rotation ticks, each row followed by its count of ticks:
The counts run from 0 to 332.
-16  -2   9  21 -20 -26  17   7   1 -11  37  -8  -1   4   2  27  -4   0  22  -9  47  32  14 -10  15 -17   7  12  -9  17  -1 -31 -16 -25 -31  36  19  -8  26 -30 -22  -3   0  31 -41   9  27 -49  33 -61  27  36 -14   8 -62  14  35  20  74 -29 -34 -36  35 -24  30  18   9   1 -44 -15 -20 -29 -23   9  29 -21  13 -26 -11  -9   8  31 -42  16  29  59  14 -14 -16 -11 -> 73
-46 -20 -18 -30 -17  14  -3   4 -30  10  10  -6  -7 -13  26  -2 -32 -25   9  34 -35   8  22  33 -25 -32  29  -5 -30 -21  12 -24   9 -34  -5 -56  61 -16  -4 -10  -7  30  -3   1 -63  24 -20  22 -14 -23  39  29  -5  17  -1  23   1   9  34  20  20  31   9  39 -14  -5 -11   5 -11 -24 -41  32   6 -42  10 -48 -62 -37  34  58  -7   9   4 -36  31  17  21 -11 -11  16 -> 267
 -8  40  -9   1  -9 -23 -16   9 -26  20   7  32  40   1 -52 -39  58  20   4 -71  20  13  14 -23 -25  16  -2  27   9  19 -14  -3  16  14  17  41 -43 -23   7  19  16  22 -32  36  38  46 -11 -11  49 -14   5   9  25  -1  11  -3  22  -7  -2  -7 -34 -63 -27   9  45  74   4   1 -39 -37 -39 -22 -25  -3  -1 -14  -3 -12  -5 -12 -21   2  -5  -4 -14  16  27  18   9  24 -> 315
 -3  20  -6 -16 -12 -15  18  -4 -61 -11  33  19   4   9  26  13   0   0  26  11  -4  13  32  14 -11  15  28  15   0 -13  -2  -8  12 -13 -17  22  14 -47   6   4  31  31  70  20 -57  -1 -13 -15   2 -55  -3   4 -64  12 -16   8  36   6  50  40 -47 -40  25 -24 -17  29   3   3 -34 -55 -15  -6  24 -16 -12  -2  12 -47  17  23 -12 -28 -27  24  26  45  -4  15 -41 -15 -> 285
-72   8  51  -5  -1   9 -52  28  16  56 -12 -35   7 -35 -30  -8 -15 -24   9 -19 -11 -53  11 -29   5  -9   2  -3  -9  22  -1  19 -16  18   9 -12   0  -3 -51   7 -39   1 -44  12   4  20 -53  48  22  16  27  -1  17 -34  32   7  22 -65 -23 -14  19  -9 -10  -2  -5 -26   9  14  22   5   2  47   1   9 -20  10 -39 -10  36  21 -14  -1  -8   5 -26 -54  38   6   7   2 -> 232
 -4  10  35  -6 -20 -35   2  14   6   0  30  57  15   1 -12  10 -10  12  32 -55  37   8  17   8 -35  -4 -16  -3  -7  13 -40  -9   5  -2 -40  32  -8 -44  33  -9 -18  58 -28  18   0  24   1 -39  33 -49  30  -7 -40 -35 -18  -5  12  31  42 -23 -18 -42 -11 -27   7  70 -15   4 -31 -11 -23   0 -48   9  -3 -15 -24 -42  -2  22   6  -1 -48   5  19  15 -23 -25  -1  -1 -> 188
-46 -19 -15 -28 -15  17  -5   6 -26  11  10  -6  -6 -12  28  -5 -37 -25   6  38 -33   7  23  29 -25 -29  29  -4 -29 -22  10 -23   9 -30  -2 -58  57 -15  -2 -11  -9  28  -3  -2 -62  22 -19  18 -14 -20  39  31  -4  16  -5  24  -3  11  35  14  21  31   9  36 -11  -9 -12   8 -12 -20 -37  36   3 -40  15 -49 -65 -33  36  59  -2  12   2 -40  30  13  23 -13  -9  19 -> 266
-39 -10  16 -38 -18  16  -1 -12 -28  -9  12   0  13 -21  32  32 -30 -28   4  51 -46  11  21  47 -21  33  37   0   2 -33  -6  10   4  -5 -50 -47  21 -26   4  16  13  28  24 -28 -43   9  17  18  13 -55  14  21 -48  10  15  10   1  19  48  31  -5  -9   5  -4 -51  14 -11  29  20 -14  22  24  26 -30  -6 -31 -48 -30  52  27  -8  21 -24   4  20 -23   0 -20 -15 -14 -> 157
-41  50   5 -38 -14  10 -35  19 -15  48 -13  30  11 -21 -36 -19  -3  -1 -11   5  -8 -22  48 -24 -39   5  32  17  21  -4 -21  17  16  52  28  -8 -47 -46   6  23  -7  29   2 -16  16  18 -33 -12  25  20   4 -25  -6 -18 -18  13 -12  29   6   9 -29 -39 -47  -4  39  38 -13  48 -22  -7  -8  33 -15   6  -2  25 -44 -12  48   2  -5  -5  26  -1 -41 -34  42   9  23  38 -> 9
-31 -22  13 -30 -18  12   4 -18 -36 -17  17  -1  20 -20  30  26 -20 -30   3  36 -48  19  16  50 -20  37  28   1  -7 -31  -4   9   3 -14 -55 -42  27 -17  -2  15  22  23  13 -19 -40  16  25  26  20 -63  17  33 -35  19  31   8   9  10  44  30  -2 -13   7   3 -56  15  -9  18  23 -20  21  15  20 -37  -7 -47 -44 -28  44  25 -13  25 -33  -4  30 -15  -4 -21 -21 -18 -> 160
-24 -18  18   6 -11  -9  23  12   5  19   4   2   6 -22 -43  -7 -28 -34 -10 -44  32  -3  39 -15 -24 -37   0  17 -60  40   0 -12 -19 -29 -43  47  29 -31 -34 -26 -34  38 -24  19 -31  34 -19  -4  13 -17  45   3   8 -37 -36  36  40 -10  -7 -29  -1 -27 -21   7  43   0  11 -14 -11 -25 -25  16 -47  -3  -1  -9 -28 -38 -13  -9  28 -15 -46 -11  49  24  -7 -26 -14 -20 -> 87
-60  38 -30 -29 -12  14 -45  16 -36  34 -10 -26   7  -7   7 -22  31   2   7  36 -36  -5  14  -9   6  -7  45  10  29 -17  19 -11  20   6  52 -58   0 -13  -1  19   9  -2   4  14 -13  29 -32  27   8   7   8  21  22  26  15  10  -4 -12  22  26  -7   6   3  39  15  14  -6  27 -26 -29 -48  21  42 -20   8 -15 -35 -10  41  31 -38  15  48 -10 -38  -3  68  35   8  44 -> 137
-56  27  32 -20 -20   1 -33  12  22  32 -18  -3  14 -40 -60  20  -6 -16 -14  -1   7 -16  37 -20 -10   5  27  11  16  16 -18  27  -8  43 -33   2 -40 -31   3  10 -35  14 -29 -28  30  30   6 -10  54  -7  15 -20   3 -34 -17  11  -3  16  13 -18 -24 -56 -53 -15  32  38 -11  51   7   8  19  17 -24  28 -10  29 -38  -8  30 -34   5  23   0  27 -32 -44  25 -17  27   4 -> 331
  8   9  14   3  -7 -28  17   6 -21 -19  36  34  47  25  33 -10  39  15  25 -34  11  31  -8  16  -7  37  -5  15  17  -2  -9 -32  15 -37 -10  14 -14 -31  24  17  36  38   4  49 -19  23  13 -11  18 -73  18  43 -26   6  11  -6  28   3  52  -9 -18 -25  44  -1   0  54   7 -17 -35 -33 -39 -12  15 -25  17 -57   0 -27  -1  16 -27   8 -51   0  19  35  -9   6 -27  -3 -> 176
-23 -19  20   8 -12  -8  29  13   9  17   7   7   6 -17 -37  -2 -30 -33 -11 -36  37   3  39 -15 -24 -35   0  19 -57  35  -1 -19 -22 -29 -42  46  26 -30 -24 -27 -35  37 -20  17 -35  28 -12 -16  12 -24  45   8   6 -37 -49  38  38   1   5 -36  -4 -26 -15   1  49   0  10 -10 -18 -19 -21  16 -48   0   7 -13 -28 -35 -11 -13  32  -7 -50 -10  50  27  -8 -30 -16 -21 -> 85
-57  45 -21 -34 -13   9 -37  17 -31  26  -7 -24   3  -2  24  -4  23   4  13  51 -35  -8  21  -2  10  -4  55   9  40 -21  17 -15  20   5  43 -62  -6 -34  13  22  11   9  27   7 -24  20 -27  15   2  -6   4   9  -5  16   1  11  -8   0  41  28 -17   3  11  26  11  21  -8  34 -30 -28 -44  25  55 -12   6  -2 -30 -15  46  29 -34   5  45   8 -39  -1  55  31   1  36 -> 141
-50   3  14 -15  -9  39 -36  11 -16  60   4   2  10 -32 -30 -39 -35 -24 -19  10 -26 -17  30 -26 -43  11   9  14 -17 -11 -10  21  -1  44  40  -9 -10  16 -31  12 -12 -17 -28  -5  -5   3 -38  11  21  32  20  24  28  17   1  15   8  -5 -13   1   0 -12 -20   4  19 -35   3  30   1  12  17  39 -35 -25  21 -23 -59   8  64  20  -3  29   5 -49 -17 -45  71   4  18  32 -> 123
-49 -12   5 -22 -16  27  -8  15  -6  23  17  -6  -8 -10  42   0 -52 -20   2  59 -23   1  24   9 -19 -13  27   0  -9 -26   3 -23   1  -9  18 -54  32  -6   7  -8 -17   8   4  -3 -64  -4 -14  -9 -12 -13  38  39 -13  18 -34  24  -5  28  52  -4  11  33  28  10   7 -32  -7  24 -19   8 -15  44   0 -30  40 -44 -62 -14  53  46   3  29  -3 -38  11  -4  43 -12  -3  26 -> 260
  2  16  34  -4 -17 -35  10  16   6  -3  32  60  25  13   4   4   2  16  32 -52  37  11  12   7 -27   4 -14   1   5  11 -35 -21   9 -12 -25  28 -19 -49  38  -1  -2  61 -15  29  -6  21  -1 -40  24 -56  27   1 -43 -32 -19  -6  13  31  50 -25 -19 -37   6 -26  14  71 -10   0 -40 -14 -31   2 -31   5   7 -23 -17 -36  -1  22   0  -5 -52   5  16  20 -24 -17  -8   0 -> 185
-38  20  35  -4  -5  29 -29  19 -12  61  15   8   6 -26 -28 -25 -42 -14 -11   6   0 -29  42 -51 -33  22   3  20  -6   0 -18  26  -9  58  40  29 -32   3 -31  12 -16 -21   4   2 -12 -22 -43 -14  21  27   6   9  -4   2 -26  12  27  -5  -2  -6 -26 -35  -3 -38  28 -45  12  32 -10  16  35  34 -36  -2  19  10 -26   7  62   3   6  11 -14 -20 -23 -41  62  11   6  17 -> 116
-50  27   7 -45 -17  12 -16  10 -23  10   1  -8   1 -10  38  29 -15 -10   9  72 -38  -9  30  21   1  11  57   1  35 -29   1  -3  14   8  -4 -60  -4 -50  21  19   7  30  48 -21 -44   2  -9   2   1 -35   7  -1 -49  -1 -12  11 -14  29  61  31 -21  -2  11  -5 -15  19 -15  46  -9 -14  -7  37  48 -11   2   2 -39 -26  55  26 -15   4  11  22 -17 -17  20   3 -10  12 -> 149
-55   3  -7 -19  -9  34 -43  10 -25  50  -2 -11  11 -30 -27 -42 -15 -21 -16   8 -36 -12  23 -17 -35   3  14  13 -13 -14   0  13   5  28  45 -32   1  18 -28  13  -9 -16 -36   1  -1  19 -35  28  19  31  19  30  41  28  18  13   4 -13 -13   9   9  -4 -19  30  15 -23   1  24  -2   0  -6  32 -20 -30  16 -31 -59   6  57  28 -15  28  21 -53 -19 -33  74  10  19  41 -> 127
-22 -19  20   7 -13  -9  26  11   9  17   4   5   7 -20 -39  -5 -29 -33 -10 -38  35   0  40 -16 -24 -36   0  19 -58  38  -3 -15 -20 -28 -43  45  29 -29 -29 -25 -35  38 -22  16 -33  31 -17  -9  12 -21  44   6   7 -37 -43  37  40  -6   0 -32  -2 -27 -18   3  47   0  12 -11 -14 -24 -24  15 -49  -2   3 -10 -27 -37 -11 -12  29 -11 -48 -12  48  25  -9 -29 -15 -20 -> 86
-33  36  19  16  -1  -8 -27  17 -30  45  14 -21   0 -15 -46 -17   9  -4  15 -41  21 -31  29 -58   8  -5   5  23 -10  31   4  17 -11  28  26  66 -14  -7 -47   2 -11 -17  14  40 -10   2 -57   6  25  10  -4  -8  -3 -10  -8   8  60 -61 -13   6 -40 -59   4 -33  24 -16  25   0 -23 -34  -6   0  -5  17 -24  37  27 -20  13  -4 -12 -29 -13  25 -16   7  46  36 -16  -5 -> 104
-34  20   7  24  -9  -7   1  10   6  23  -6 -36  24 -18 -60  -4  34 -17 -21 -24  34  10  26 -48  21   3  20  41  -4  40  14  -4 -22   2 -12  52 -27  -6 -20   0 -17 -19 -13  23   9  31  11 -13  52 -16  14  21  40  -8 -38  25  45 -20   5 -33 -40 -65  -9  -4  73  10  24  12 -18 -22  -7 -18 -12  18  11  11  15  -2 -10 -68   0  23 -18  25  -5  19  39   5  -1 -12 -> 211
-16 -21   5 -12 -13   0  12 -20 -44 -24  25   2  39  -4  27  11  15 -19   8   1 -37  35  -5  45 -15  46  12  10  -6 -21   1  -7   4 -32 -44 -21  24  -7  -3  17  37  17  -1  12 -31  26  27  29  25 -72  16  55 -17  31  44   0  26 -10  39  22  -4 -19  25  12 -47  24   6  -7  11 -33  -2  -7  21 -45   2 -68 -24 -26  23  21 -28  28 -44 -10  38  11  -1  -9 -28 -17 -> 166
-15  52 -14 -10  -5   2 -22  19 -38  46   5  30  26  -1 -37 -57  31  14  -9 -31   8  -5  35 -44 -33  13  12  34  11   5 -10   0  20  35  63  32 -49 -24  -5  23  17  11   3  30  15  19 -43 -15  21  22  -2   3  19   9 -11   9  18   0  -9   7 -40 -46 -19   4  59  30   5  16 -48 -32 -33   8 -17 -10  14   0 -11  -5  26  -1 -16  -9  16 -19 -28   5  55  36   7  41 -> 0
-29 -14  13   8  -7 -10  13  10  -6  25   0  -5   8 -25 -54 -15 -18 -34  -6 -56  27 -10  35 -18 -20 -37  -2  19 -61  40   3  -6 -18 -25 -38  47  33 -25 -48 -23 -33  31 -27  24 -23  40 -32  12  14 -11  39  -1  16 -37 -18  31  47 -34 -22 -19   0 -30 -27  10  33  -1  13 -16  -7 -35 -28  14 -42  -2 -14  -2 -22 -41 -15  -4  19 -25 -39  -8  43  21  -2 -16 -16 -20 -> 90
-45   5  23 -13  -8  38 -34  14 -15  59   9   5  11 -32 -29 -34 -42 -24 -20   9 -17 -21  35 -33 -43  15   5  17 -17 -10 -16  25  -4  48  39   1 -17  15 -30  11 -16 -17 -21  -6  -6  -6 -39   5  22  33  17  19  17  12  -8  15  11  -4 -12  -1  -5 -18 -16  -9  20 -41   7  31  -1  15  26  39 -40 -18  21 -15 -51   7  65  16   1  25  -2 -45 -18 -47  69   4  15  28 -> 121
  7   0  -3   0 -10  -7   3  -9 -41   5  22  46  44 -10 -48 -41  26  -5  -6 -76   1  29  15   4 -58  32 -17  27 -28   7 -22   8  11   5 -14  48 -14  -6 -13  15  26  23 -37  26  21  41  -3   2  45 -25  13  28  19  16  31   0  37  -7 -15   5 -19 -58 -29  11  10  51   7 -13 -15 -36 -11 -17 -50 -31  -3 -47 -21 -19   3   1 -12   9 -36 -36  28  13   9   1  -3   7 -> 307
-68   8  57  -4  -1  12 -38  31  28  58 -18 -26  14 -32 -35 -10 -21 -29  -3 -17  -3 -54  20 -36  -1  -6   3   5 -10  28  -2  15 -22  14   6  -4 -12 -16 -51   9 -41  14 -39   9   4  18 -51  39  16  16  33  -4  15 -48  16  15  22 -54 -27 -28  18  -9 -13  -2  15 -26   9  17  20   6   2  56  -4  10 -13  11 -45 -11  32   7  -4  -5 -17   5 -22 -58  30  -3   6  -1 -> 229
